Here are some points, one per row:
[-1.41 -1.76  1.07 -0.22  0.82 -2.08 -0.34  0.6   1.28 -0.5  -1.92 -0.81 -1.12 -0.21 -1.41 -3.35 -0.11 -0.6   0.44  0.07  0.36 -0.82 -1.14 -0.42]
[ 1.39  0.5  -0.09  0.13  0.2  -0.09 -0.32  0.32  0.89 -0.47 -0.29  0.85 -1.76 -1.23 -0.06 -0.91 -2.1   1.04  2.6   0.15  0.9  -1.12  0.44 -1.7 ]
[ 0.09  0.   -0.72 -0.19  0.25  0.88 -0.45  0.16  0.84 -0.41 -1.9   1.14 -1.33 -0.59  0.46 -1.39 -1.23 -0.01  2.98  0.8  -1.25 -0.45  0.33 -0.94]
[ 1.52 -1.04 -1.34  0.68  0.49  0.44 -0.16  0.38  0.59 -1.78  0.71 -0.57 -1.37 -0.28 -0.33 -2.97 -0.88 -1.7   1.12  0.77  0.5   0.82 -1.12  0.41]
[-0.04 -1.3   0.81 -0.64 -0.31 -0.37  2.21  1.13  0.57  0.34 -1.45 -0.17 -0.64 -0.7   0.7  -0.48 -1.04  0.76  1.53  0.9   1.16  2.15  0.89 -0.36]
[-0.81 -1.89 -2.3  -1.38  0.68  0.57 -0.75 -0.4   1.15 -0.13 -0.51 -0.23 -0.07 -0.95 -0.38 -1.54 -1.12 -0.38 -0.98 -0.18  1.31 -1.36 -0.57 -0.65]
[ 1.06 -0.46  0.34 -0.44  0.17  1.73 -1.27  0.16  1.57 -1.09 -0.63 -1.61 -0.84 -0.35 -0.36 -1.07 -1.7  -1.47 -0.26 -0.47  1.38 -2.   -0.11 -1.54]
[-0.12  0.   -0.07 -0.85  1.19  1.68  0.89 -0.05  0.5   0.24 -0.99 -1.16 -2.02 -2.2   2.32  1.93 -0.41 -1.33 -0.9   1.57 -0.63  1.55  0.28 -0.24]
[-0.47 -2.1  -0.25  1.35  0.64 -0.45  1.83 -0.1   2.18 -1.7   0.78 -0.22 -0.74  0.97  0.91 -0.26 -0.58  0.01  2.23  1.48  2.14  0.08 -1.57 -0.37]
[ 1.   -3.24  0.28 -1.34  1.11  1.35 -0.47  0.33  0.87 -0.79 -1.42 -0.94  1.06 -0.5   0.26 -0.86 -1.4  -0.88  0.68  1.61  0.06  0.23 -1.44 -0.13]
[ 1.65 -0.92 -1.12  0.11  0.28  1.99  1.33  1.46 -1.86  0.29 -0.41  0.47  1.03 -0.16 -0.96 -1.67 -1.35 -1.8   0.05 -0.54 -2.16 -1.99 -2.21 -1.68]
[-0.56 -2.17 -0.47  0.75  0.68  0.83  1.42  0.21  1.72 -1.37 -1.04  0.06 -0.55 -0.2  -1.15 -0.22 -0.65 -1.64  0.67 -0.74 -1.03  1.12 -0.76 -0.7 ]
[ 0.06 -0.8   0.01 -0.81  0.86  1.83  0.16 -1.97  0.13  0.05 -0.19  0.95 -1.29 -1.74  2.26 -0.68 -0.14 -0.77  1.44  0.16  0.25  1.13  0.24  0.65]
[-0.22 -1.5  -0.92  0.54  0.64 -0.59 -0.11  0.45  0.77  1.48 -0.21 -1.41 -1.21 -0.37  0.35 -0.06 -3.28 -0.25  1.62 -0.65 -0.31  0.97 -1.7  -1.53]
[-0.55  2.59 -1.11  0.17  0.19  0.75  0.05  1.9   1.24 -0.89 -0.32  1.06 -2.53  0.33  0.26 -2.07 -1.76  0.06  1.9  -1.49  0.33  0.28 -0.22 -1.22]
[-1.64 -0.95  0.69 -1.6   1.34  0.75 -0.93 -0.12 -0.85 -2.23 -1.35 -0.22 -1.4   0.38 -0.32 -0.19 -1.8   0.46 -0.16 -0.65 -0.02  0.85 -1.   -0.23]
[ 0.08  0.19 -1.13  0.11  0.51  0.4   1.12 -0.02  0.38  0.43 -2.15 -0.17 -0.6   0.37 -1.6   0.7  -1.39 -0.56  2.39  0.48  1.42 -0.97  0.07 -0.38]
[-0.33 -0.78 -0.98 -1.35 -1.34  1.46  0.27 -0.36  1.64 -0.32 -0.39  1.19 -0.77 -3.08  0.59  0.41 -1.42 -1.15 -0.21 -0.33  0.47 -1.08 -1.73 -0.61]
[ 0.65 -2.82  0.14 -1.28  0.12  1.21 -1.29  1.46  1.07  1.45  0.58  0.03  0.14  0.49 -0.2  -1.59  0.66  0.72  1.07 -0.96 -0.88  1.14  1.14 -1.56]
[-0.55 -1.15  0.37  0.2   0.25  2.25 -0.34  0.17  1.04 -0.62 -0.26 -0.18  1.   -0.36  0.04 -1.49 -3.53 -2.43  1.01  0.5  -1.09 -2.33 -0.39 -1.79]
[-0.32 -0.45 -0.65  1.79 -1.37  0.72 -0.37 -0.02  0.79  2.29  2.6  -1.67  0.95 -2.33 -0.34 -0.9   1.28 -3.19  3.    0.67  0.22  0.83 -0.4  -1.01]
[-0.71  0.63 -0.05  0.19  1.35  1.88  0.55 -0.57  2.48  1.16 -1.61 -1.43  0.72 -1.18 -0.13 -2.19 -1.65  0.1  -0.31 -0.5  -0.61 -0.28  0.74 -2.74]
[ 0.42 -0.65  0.06 -1.05  0.51  1.31  0.38 -0.3   0.    0.96 -0.81  0.47 -1.44  0.52 -0.68 -1.48  0.34  0.21 -0.18  0.55  0.62 -0.04 -1.04 -1.7 ]
[-1.63 -1.77  0.59  0.06  1.77  2.36 -0.77  0.05  2.64  1.19  0.02  1.17 -3.15 -0.7  -0.36 -0.72 -0.2  -0.03 -0.87  1.26  0.79 -1.69 -1.08  0.72]
[-0.9  -1.73 -0.03 -1.4   1.17 -0.15  0.05 -0.62  0.58 -0.04  0.4  -0.4  -1.38 -1.12  1.07 -1.13 -1.48  2.03  1.    2.26  0.77  0.98  0.57  0.73]
[ 0.52 -0.69 -0.45  0.21  1.2   1.11  0.29  0.13  1.47  0.72 -1.6   0.5  -1.02 -0.69 -0.54 -2.57 -1.91 -0.6   0.81 -0.26  0.27  1.   -0.43  0.31]
[-0.71  0.64 -1.44  1.5   1.26  1.26 -0.32 -0.23  0.43 -1.09 -2.05 -1.05  0.43 -0.77  0.75 -1.82 -0.61  0.42  1.27  1.48  2.07  0.58 -2.29 -1.32]
[ 0.94  0.84  0.38  0.12  0.68  0.54  0.72  0.01  1.73 -0.86 -0.79 -0.68 -1.44 -0.25 -0.31 -0.8  -1.1   1.59  1.02 -0.66 -0.2  -0.69 -1.29 -1.51]
[ 0.08 -2.33 -1.73  0.22 -0.73  0.84 -0.14 -0.82  1.41  0.42 -1.34  0.   -0.75  0.51  1.59 -1.19 -1.11 -0.99  0.4   0.54  0.92  0.14 -1.56 -1.  ]
[-0.82 -0.43 -0.86  1.72  1.16  1.78 -1.4  -1.05 -0.66 -0.41 -2.27 -1.01 -1.27 -1.21 -1.5  -1.58 -3.71  1.24  0.8   0.29 -0.34  0.1  -1.31 -0.45]
[-0.48 -1.01 -0.66  0.02 -0.74  1.46  0.06  0.37  0.32  0.67 -1.48 -0.85  0.22  0.28  0.45 -0.67 -2.93  0.3   0.55 -0.64 -0.07 -0.93 -0.17 -0.14]
[ 0.22 -0.59 -0.03 -0.99  1.11  1.17  0.43 -0.46  1.   -0.07 -2.02  0.85 -1.93  0.02 -0.09 -0.64 -1.74 -1.63  1.6  -0.34  1.73  1.22 -0.74 -0.85]
[ 0.41  0.02 -1.33  1.99  1.35 -0.04 -1.1  -0.21  0.1   0.57 -1.06 -1.21 -0.91 -0.7   1.19 -0.24 -1.6  -0.83 -0.85  1.28  0.31 -0.08 -1.07 -1.65]
[ 0.84 -0.36  0.35  1.23 -0.2   0.24  0.07  0.18  0.74  1.44  2.52 -0.01  0.72 -0.42 -0.89 -0.6  -0.23 -2.33  1.51  1.76  1.4   0.78 -0.96 -0.72]
[ 1.15 -1.73  0.58  0.9  -1.93  0.29  0.57 -0.87  0.86 -0.12 -2.01 -1.16 -1.04 -0.81  0.34 -1.66 -1.55  0.2   0.09 -0.03  1.25  0.76 -0.11 -1.34]
[-0.98 -0.27  0.46 -0.56 -0.73  0.07 -0.14 -0.7   1.49 -0.23 -1.22  0.48  0.02  0.68  0.27 -2.66 -1.55  0.27  0.59  1.7  -0.36 -0.49 -1.04  1.  ]
[-0.58 -1.55 -0.23  1.4   0.56  0.86  1.77 -0.35 -0.65  0.69 -1.31  0.45  0.1   0.42  0.51 -2.9  -2.17 -1.23  0.51  0.4   0.37  2.36  1.09 -1.31]
[-0.99 -0.55 -0.79 -0.48 -0.19  1.81 -1.88 -1.59  1.82 -0.26 -0.07 -0.29 -1.68 -0.31  0.73  1.38  0.9   1.36 -0.07  0.49  0.39  2.22  0.56  2.68]
[ 0.1  -0.2  -1.25 -1.2   1.59  0.8  -2.32  0.47  2.38  0.87 -1.01 -1.24 -0.96 -0.41 -0.04 -1.08 -1.44  0.7   1.25  0.83  0.6  -1.5  -1.48  1.33]
[-0.09  0.09 -1.28  1.19  0.06 -0.33  0.44 -0.61 -0.3  -0.88 -0.7   0.4  -2.48 -0.69 -0.22 -1.24 -1.04 -0.04  1.04 -0.09 -0.6  -1.4   0.33  0.11]
[ 0.98 -0.03  0.08  0.58  1.79 -0.32 -0.07 -0.89  0.92 -0.1  -1.62  0.12  0.62 -1.61 -0.27 -1.42 -0.92 -0.81  0.53  0.39  0.13 -0.21 -0.46 -0.17]
[-0.65 -0.95 -2.75 -1.82  0.85 -0.34 -0.85 -0.62  2.92 -0.17 -0.09 -0.34 -2.32 -0.09 -0.91  0.39 -0.35 -0.1   0.08  2.03  0.84 -0.01  0.42  0.38]
[ 0.92  1.66  0.11 -0.3   0.85  0.4   0.85 -0.22  0.11  0.22 -0.7  -1.12 -2.76 -0.26  0.4  -1.48 -0.62 -0.84  2.26 -0.65  0.11 -1.66  0.92 -0.14]
[ 1.   -0.75  0.09 -0.44 -0.05  0.04  1.23 -1.75  0.63 -0.8  -0.65 -1.22 -1.47  0.28 -0.42 -1.51 -2.    0.24  1.54  1.72 -0.9   2.67 -0.07 -2.65]
[ 1.78 -1.68 -0.7   0.95 -0.12  0.78 -0.41 -0.09  0.88 -0.09 -1.39 -0.03 -0.87  0.37  1.12 -0.66 -0.78  0.    0.12  0.53 -0.14 -0.71 -0.39 -0.39]
There is one direction along which these points spread out most. How far along it is each point below, from 0 to 99? The average is 50, and the first point in the table lies past the average. One standard deviation of the points above along it is 16.
[-0.55 -1.15  0.37  0.2   0.25  2.25 -0.34  0.17  1.04 -0.62 -0.26 -0.18  1.   -0.36  0.04 -1.49 -3.53 -2.43  1.01  0.5  -1.09 -2.33 -0.39 -1.79] 80
[-0.33 -0.78 -0.98 -1.35 -1.34  1.46  0.27 -0.36  1.64 -0.32 -0.39  1.19 -0.77 -3.08  0.59  0.41 -1.42 -1.15 -0.21 -0.33  0.47 -1.08 -1.73 -0.61] 45
[-0.56 -2.17 -0.47  0.75  0.68  0.83  1.42  0.21  1.72 -1.37 -1.04  0.06 -0.55 -0.2  -1.15 -0.22 -0.65 -1.64  0.67 -0.74 -1.03  1.12 -0.76 -0.7 ] 56
[-0.47 -2.1  -0.25  1.35  0.64 -0.45  1.83 -0.1   2.18 -1.7   0.78 -0.22 -0.74  0.97  0.91 -0.26 -0.58  0.01  2.23  1.48  2.14  0.08 -1.57 -0.37] 41
[ 1.   -3.24  0.28 -1.34  1.11  1.35 -0.47  0.33  0.87 -0.79 -1.42 -0.94  1.06 -0.5   0.26 -0.86 -1.4  -0.88  0.68  1.61  0.06  0.23 -1.44 -0.13] 50
[ 0.1  -0.2  -1.25 -1.2   1.59  0.8  -2.32  0.47  2.38  0.87 -1.01 -1.24 -0.96 -0.41 -0.04 -1.08 -1.44  0.7   1.25  0.83  0.6  -1.5  -1.48  1.33] 34
[-0.99 -0.55 -0.79 -0.48 -0.19  1.81 -1.88 -1.59  1.82 -0.26 -0.07 -0.29 -1.68 -0.31  0.73  1.38  0.9   1.36 -0.07  0.49  0.39  2.22  0.56  2.68] 0
[-0.04 -1.3   0.81 -0.64 -0.31 -0.37  2.21  1.13  0.57  0.34 -1.45 -0.17 -0.64 -0.7   0.7  -0.48 -1.04  0.76  1.53  0.9   1.16  2.15  0.89 -0.36] 41
[-0.9  -1.73 -0.03 -1.4   1.17 -0.15  0.05 -0.62  0.58 -0.04  0.4  -0.4  -1.38 -1.12  1.07 -1.13 -1.48  2.03  1.    2.26  0.77  0.98  0.57  0.73] 20
[ 1.39  0.5  -0.09  0.13  0.2  -0.09 -0.32  0.32  0.89 -0.47 -0.29  0.85 -1.76 -1.23 -0.06 -0.91 -2.1   1.04  2.6   0.15  0.9  -1.12  0.44 -1.7 ] 56
[ 0.52 -0.69 -0.45  0.21  1.2   1.11  0.29  0.13  1.47  0.72 -1.6   0.5  -1.02 -0.69 -0.54 -2.57 -1.91 -0.6   0.81 -0.26  0.27  1.   -0.43  0.31] 54
[-0.12  0.   -0.07 -0.85  1.19  1.68  0.89 -0.05  0.5   0.24 -0.99 -1.16 -2.02 -2.2   2.32  1.93 -0.41 -1.33 -0.9   1.57 -0.63  1.55  0.28 -0.24] 26
[ 1.78 -1.68 -0.7   0.95 -0.12  0.78 -0.41 -0.09  0.88 -0.09 -1.39 -0.03 -0.87  0.37  1.12 -0.66 -0.78  0.    0.12  0.53 -0.14 -0.71 -0.39 -0.39] 51
